Here are some numbered points:
tensor([ 0.72, -0.35, -0.98, -0.05,  1.84,  1.73,  1.11,  0.82,  1.12,  0.73, -0.22,  0.19, -1.26,  0.13,  0.11,  0.30, -0.58,  0.94, -0.33,  0.36, -1.65,  0.29,  0.19,  0.65,  1.06,  0.60, -2.06, -2.25, -1.16,  1.75,  2.26, -0.11, -0.37, -0.36, -1.30,  0.73, -0.44,  1.14,  0.26,  2.68,  1.81,  0.99, -1.03,  1.20, -0.36, -0.45]) 0
tensor([-0.79, -0.53, -0.15, -0.05, -1.29,  0.25,  0.16,  1.50, -0.01,  0.23, -1.63,  0.98, -0.12,  0.46, -2.27,  0.83, -0.26, -0.74, -1.08, -2.60, -0.24,  1.77, -1.35,  1.41, -0.95,  0.70, -0.45, -0.30,  0.47,  0.78,  0.67,  1.50, -0.54,  1.48,  1.26, -0.59, -0.02,  0.02,  1.35, -0.68, -0.78,  1.35, -0.62,  0.88,  0.98, -1.55]) 1
tensor([ 0.04,  1.89,  1.12,  1.22,  1.27, -0.64,  0.16, -0.35,  1.34, -1.70, -0.37,  0.06, -0.61, -0.42,  0.56,  1.39, -0.12, -1.15, -1.08, -0.35,  0.39, -1.01,  0.81, -0.57,  1.37, -0.08,  0.56,  2.00, -0.75, -0.24,  0.76,  0.67,  1.22, -0.90, -0.65, -1.00, -0.02,  0.80, -0.83,  0.56, -0.60, -0.27,  1.63, -1.12,  0.71, -0.63]) 2
tensor([-0.79, -0.35, -0.02, -1.34,  0.25,  1.95, -0.55,  1.74, -1.29,  0.64, -0.71, -0.21,  0.02, -0.27,  0.93,  1.01, -1.41, -0.93,  0.22,  0.59, -1.38,  0.17,  0.19, -0.57,  0.88, -1.13,  1.86,  0.77, -0.75, -1.66,  0.26, -0.40,  0.22, -0.70, -0.84,  0.73, -0.61,  0.15, -0.29,  0.46,  0.64,  0.00,  0.89,  0.05, -0.36,  0.79]) 3
tensor([ 1.24,  1.59,  1.80,  1.56,  0.95, -1.29,  0.39, -0.19,  0.47, -0.97, -3.36,  0.98, -0.44,  0.56, -1.58,  0.42, -0.58, -0.93, -0.33,  1.45, -0.73, -0.11, -0.07,  0.54,  1.22, -0.91,  1.39,  0.86,  0.14, -1.66, -0.26, -0.40, -0.54, -1.94, -0.84,  1.17, -1.71, -0.12, -1.87, -0.52, -0.97, -2.01,  1.56, -1.95,  0.89,  0.69]) 4
tensor([ 1.83, -0.53, -0.98, -0.69, -0.64,  0.13,  0.16, -0.51,  1.60, -1.43,  1.13,  0.30,  1.97,  1.22, -0.48, -0.41,  0.75, -1.15,  1.51,  0.59,  0.28, -1.52, -0.52,  0.06,  1.37, -0.54, -1.37, -0.84, -0.12,  0.68,  0.47, -0.25, -0.05,  1.41, -0.84, -0.78,  1.05, -0.27, -1.28, -0.36,  0.23, -0.59, -1.27,  0.51,  0.52,  0.49]) 5
tensor([-0.60,  1.06, -0.61,  0.54, -0.30, -0.46, -1.14,  0.08,  0.36,  0.98,  0.41,  1.66, -0.81, -0.76,  0.56,  1.78, -1.41, -1.15, -1.08, -0.72, -0.73, -0.60,  0.62, -0.98,  0.10, -1.37,  1.46, -0.15, -1.99,  0.78,  0.26, -0.56, -0.37, -0.21, -0.84, -2.20, -0.44,  0.71, -0.83, -1.05,  0.45,  0.45,  0.60, -0.37,  1.66,  0.59]) 6
tensor([ 2.19,  1.23,  0.10, -2.30, -0.01,  0.37,  0.87, -2.30,  1.19, -0.28,  0.80, -0.70,  1.15, -0.59, -0.86,  0.92,  1.00, -0.11, -1.08,  0.48, -0.73,  0.17,  0.31, -0.77,  0.23,  0.79,  0.18, -2.71,  1.30,  0.68,  1.08, -2.35, -0.54,  0.06, -0.01,  0.83,  0.97,  0.80, -0.29, -0.09,  2.10, -1.42, -0.62,  0.29,  0.06,  1.55]) 7
tensor([-0.42, -0.53,  1.19,  1.15, -0.15, -0.46,  0.28, -0.88,  0.36, -1.43,  0.80, -0.52,  1.81,  1.77, -0.86, -1.00,  0.47,  0.38,  1.31,  0.59, -0.10, -0.11,  1.83,  0.43, -1.77,  0.60,  0.67,  0.86,  0.36,  0.39, -1.68, -1.15, -0.74,  0.62, -1.57,  0.05,  0.89,  0.80, -0.45,  0.26, -2.01,  0.55, -0.13, -0.71,  1.13,  0.26]) 8
tensor([ 0.29,  0.48,  0.89, -0.88,  0.36, -0.64,  0.28, -0.19,  0.47, -0.43,  1.47, -2.31, -0.44,  0.13,  0.46,  0.18,  1.15, -0.40,  1.38,  1.15,  0.49, -1.01,  0.42, -1.81,  0.35,  1.26, -0.45, -0.01, -0.95,  1.03, -1.99,  0.85,  0.87,  0.89,  1.26,  0.18,  1.46,  1.14,  0.38, -0.68, -0.97,  0.45, -0.13,  0.05,  0.98,  0.49]) 9
tensor([-0.42,  0.48, -0.45,  0.32,  0.12, -1.88, -0.09,  0.20,  0.58, -0.97, -1.63,  0.62, -0.44, -1.18,  0.46,  1.53, -0.12, -1.15, -1.32,  0.24, -0.10, -0.11,  0.07, -1.23,  0.79, -0.91,  0.97,  1.19, -1.16, -0.73,  1.78,  1.56,  1.05, -1.11,  0.86, -0.41, -0.98,  1.37,  0.38, -0.09,  0.11, -0.43,  0.60, -0.54,  0.98, -0.14]) 10
tensor([-0.79, -0.73, -2.40,  0.20, -1.57,  0.58, -1.14,  0.73, -1.88,  1.06, -0.90,  0.06,  0.28,  0.99,  1.18, -2.66,  1.29,  0.03,  0.10,  1.07,  0.16, -0.79,  1.83, -0.23,  0.23,  0.40,  0.18,  0.36,  0.36, -0.73, -0.26,  1.09, -0.74,  0.71,  1.19, -0.41,  0.33, -2.68,  1.05,  1.19,  0.23,  1.14, -0.81,  0.88, -1.11,  0.69]) 11
tensor([-0.60, -1.18,  0.10,  0.08, -1.29,  0.78,  0.16,  1.43, -0.01,  0.55, -1.12,  0.71, -0.81,  1.60, -1.58, -0.10,  0.66,  0.58,  0.45,  0.79,  1.32, -0.42, -0.36, -0.08, -0.54,  0.88, -1.37, -0.84,  0.25,  0.16,  0.76,  1.38,  0.09,  0.06,  0.95, -1.00,  0.22, -2.23,  0.49,  0.65, -0.97,  1.28, -3.28,  0.96,  0.42,  1.68]) 12
New points follow, each followed by the numbers of its three nearest points above, looking only along the 5 directions in which the numbered points spread most, nearest first.
tensor([ 0.62,  0.36,  0.22, -1.34,  0.48,  1.48, -0.39, -0.35,  0.12,  1.21,  0.30, -0.90, -1.02,  0.83, -0.66,  1.39, -1.41, -0.40, -1.32,  1.07, -1.14, -0.11, -0.36, -0.57, -0.95,  0.17,  0.18, -0.47, -0.75, -1.14,  0.01, -1.39,  1.14, -0.90,  0.86,  0.18, -1.44,  1.87,  0.38, -0.52, -0.78,  0.91,  0.39, -0.37,  0.30,  0.59]) 6 10 3
tensor([ 0.04,  1.30,  0.53,  1.68,  1.84, -1.05,  1.81,  0.20,  1.41, -0.43,  0.51,  0.30, -1.54,  1.07, -0.32, -0.25,  1.23,  0.03,  0.34,  1.59,  1.18, -0.42, -0.70, -0.77, -0.36,  0.79, -0.45,  0.25,  0.57, -0.24, -1.16,  0.15,  0.57,  0.19, -0.84,  0.42,  0.97,  1.06,  0.88,  0.56,  1.65, -0.13,  0.27,  0.79, -0.90,  1.49]) 5 8 9
tensor([-0.26, -0.04, -0.45, -0.19, -1.29, -0.01, -0.92, -0.05, -0.46,  0.64, -0.07,  1.54,  0.02,  0.24,  1.02,  0.18,  0.25,  0.68, -0.67, -1.77, -1.65,  0.72, -0.89, -0.08, -1.19,  0.88,  0.56,  0.36,  0.25, -1.14,  0.01,  1.09,  0.78, -0.07,  0.67, -0.59,  0.11, -0.44,  2.87, -0.68,  0.90,  1.35,  0.15,  0.96, -1.35, -1.55]) 12 1 6
tensor([-1.01, -0.04, -0.02, -0.19,  1.72,  0.58, -0.55, -0.51,  1.94,  1.53, -0.07,  0.06,  0.61, -0.27, -1.31,  0.30,  0.92, -0.93, -1.08, -0.94,  1.32,  1.71, -1.62,  2.01, -1.77,  1.26,  0.18,  1.19,  1.08, -0.10, -1.99,  0.38,  1.44,  0.41, -1.30, -0.78, -0.44, -1.02,  0.59,  1.88,  0.98,  0.12, -1.27,  1.04, -1.63, -1.04]) 12 1 5
tensor([ 1.24, -1.18,  0.33,  0.32,  1.19, -0.46,  0.49,  0.20, -0.30, -1.18,  1.20, -0.90, -0.61,  0.65,  0.93, -1.51,  0.92, -0.11,  0.55,  0.79,  1.25, -0.79, -0.52, -1.50,  0.47,  0.60, -2.52, -0.64,  0.25,  0.95,  0.67, -1.67,  0.22,  0.80, -0.65,  0.18,  1.27,  0.28, -0.63,  0.15, -2.01, -0.43, -0.81,  0.51,  0.06, -1.28]) 5 9 8
tensor([ 0.29, -1.18,  0.10,  0.08,  1.12, -0.64, -0.55, -0.19,  1.41, -1.43,  0.71, -1.11, -0.81,  0.00,  0.11, -1.24, -0.12,  0.94,  0.84,  0.48,  0.69,  0.04,  1.48,  0.19, -0.36,  0.79, -0.45, -0.64,  0.14, -0.39, -0.95, -1.98, -0.74,  0.30, -1.57,  1.01,  1.05,  0.28, -0.63,  0.65, -0.78,  0.65, -2.69,  0.61,  0.42,  1.85]) 5 8 9
tensor([ 0.29, -0.35,  0.44, -1.61, -0.84,  0.58,  0.16, -0.51, -1.29, -0.97,  2.08, -1.94, -0.61,  1.22,  0.11, -0.78,  0.75,  0.77,  0.84,  0.69,  1.11, -1.25,  0.52, -0.77, -0.95,  0.79,  0.67,  0.95,  0.14,  0.39, -1.16,  0.67,  2.24,  0.97,  0.36,  0.92,  0.33,  0.02,  0.88, -0.86, -0.97, -0.27,  0.15, -0.91,  0.30, -1.28]) 9 8 5
tensor([-2.67,  1.45, -0.29,  0.08,  1.48,  1.34,  0.04,  0.20, -0.64,  1.34, -0.71,  0.62,  0.71, -1.42,  0.11,  0.92, -1.17, -0.25,  0.22,  0.24, -0.73, -1.25, -0.36, -0.08,  0.97, -1.37,  1.31,  1.04, -0.75, -0.39, -1.16, -0.56, -1.78, -1.63, -0.65,  1.17, -0.29,  0.02,  0.26,  1.33, -0.60,  0.35,  1.14, -0.71, -0.70, -0.45]) 3 10 6
tensor([-1.25,  0.24,  0.33,  0.99,  1.04, -0.46,  2.15, -2.75,  1.27, -0.28,  0.71,  0.19, -0.81,  1.07, -0.03, -0.41,  0.66,  0.38, -0.18,  0.59,  0.95, -0.60,  0.52, -0.23, -0.04,  0.51,  0.56, -0.15,  0.36,  0.49, -0.57,  0.02,  1.29, -1.11, -0.47,  0.42,  0.89,  1.30,  0.59,  0.26,  2.28, -1.69,  0.39,  0.79,  0.52,  1.35]) 5 9 7
tensor([ 1.24, -0.35, -0.15, -1.92, -0.30, -1.56,  0.95, -0.35, -0.01,  0.12,  0.80, -1.94,  1.30,  0.13, -1.90, -0.25, -0.58, -1.39, -2.28,  1.38, -1.14,  1.08, -2.77,  0.65,  0.23, -0.22, -0.86, -0.64, -0.95,  1.10,  1.01, -1.98, -0.95, -0.70, -0.47,  0.83,  0.11,  0.02,  0.49, -1.05, -0.60,  1.66,  0.01,  0.05,  1.54,  1.05]) 5 7 0
tensor([-1.01, -0.94, -0.02,  0.43, -0.64, -0.01, -1.14,  1.29, -0.46,  0.12, -0.90, -0.52, -2.68, -1.69, -0.86, -0.59,  0.47,  0.15, -0.86,  1.15,  0.39,  1.71, -1.62,  0.43, -0.19,  1.33,  0.18, -1.88,  0.75,  0.03, -0.75,  0.77, -0.54, -0.07,  1.03, -0.41,  0.22, -0.81,  1.28, -0.86, -0.28, -0.13, -0.44,  1.20, -0.07, -0.14]) 12 1 5
tensor([ 0.82, -2.60, -1.20, -0.05,  1.48, -0.46,  1.11, -0.19,  0.36, -0.14,  1.05, -0.70,  0.02,  0.56,  0.35, -1.00,  0.47,  0.68, -0.86,  0.98,  0.69, -0.42,  1.35, -0.40, -1.19,  1.12, -1.69,  0.36, -0.12,  0.95, -0.12, -1.98, -0.20,  1.13, -2.26, -0.59,  0.81,  0.71, -0.14, -0.52, -2.01, -0.27, -1.86, -0.71,  0.71, -0.29]) 5 9 8
tensor([ 1.08, -0.35,  0.33, -0.19,  1.12, -0.01,  1.46, -1.93,  2.00,  0.34,  0.06,  0.52, -1.54,  1.15,  0.23, -1.51,  0.47,  0.48,  0.10, -0.04,  0.39,  0.29,  0.89, -0.23,  0.58,  0.70, -0.27,  0.68,  0.47, -0.24, -1.16,  0.58,  2.51,  0.71,  1.03,  1.25,  0.54,  0.39,  0.59,  1.26,  0.11, -0.27, -0.44,  0.96, -1.35,  0.38]) 5 9 8
tensor([ 0.17, -0.94, -0.61, -0.34,  0.25,  0.78, -0.73,  1.56, -0.15, -0.43,  0.30, -0.21,  1.30, -0.27,  0.56, -3.24,  0.47,  2.00,  1.01, -3.18,  0.59,  1.77,  0.19,  1.85,  1.06, -1.64, -1.10,  0.12,  0.75, -0.10, -0.41,  0.26, -1.47,  0.89, -0.47,  0.42,  0.33, -0.61,  0.26,  0.56,  0.90, -0.96,  0.97,  0.05, -1.35, -2.24]) 12 5 11
tensor([ 1.59, -0.94, -0.61, -0.34,  0.12,  0.48, -2.80, -1.93,  1.60, -0.97,  1.13, -2.31,  0.28, -1.18, -0.48, -0.41,  1.08,  1.79,  1.01, -2.60,  0.86,  1.00, -1.62,  1.73,  0.97,  0.96, -2.52, -0.64,  1.55,  0.03,  0.37,  0.15, -0.37,  0.52, -0.65,  0.92, -0.78, -1.26,  1.05,  0.37,  0.64, -0.59,  1.06,  0.18, -1.63, -0.63]) 5 7 0
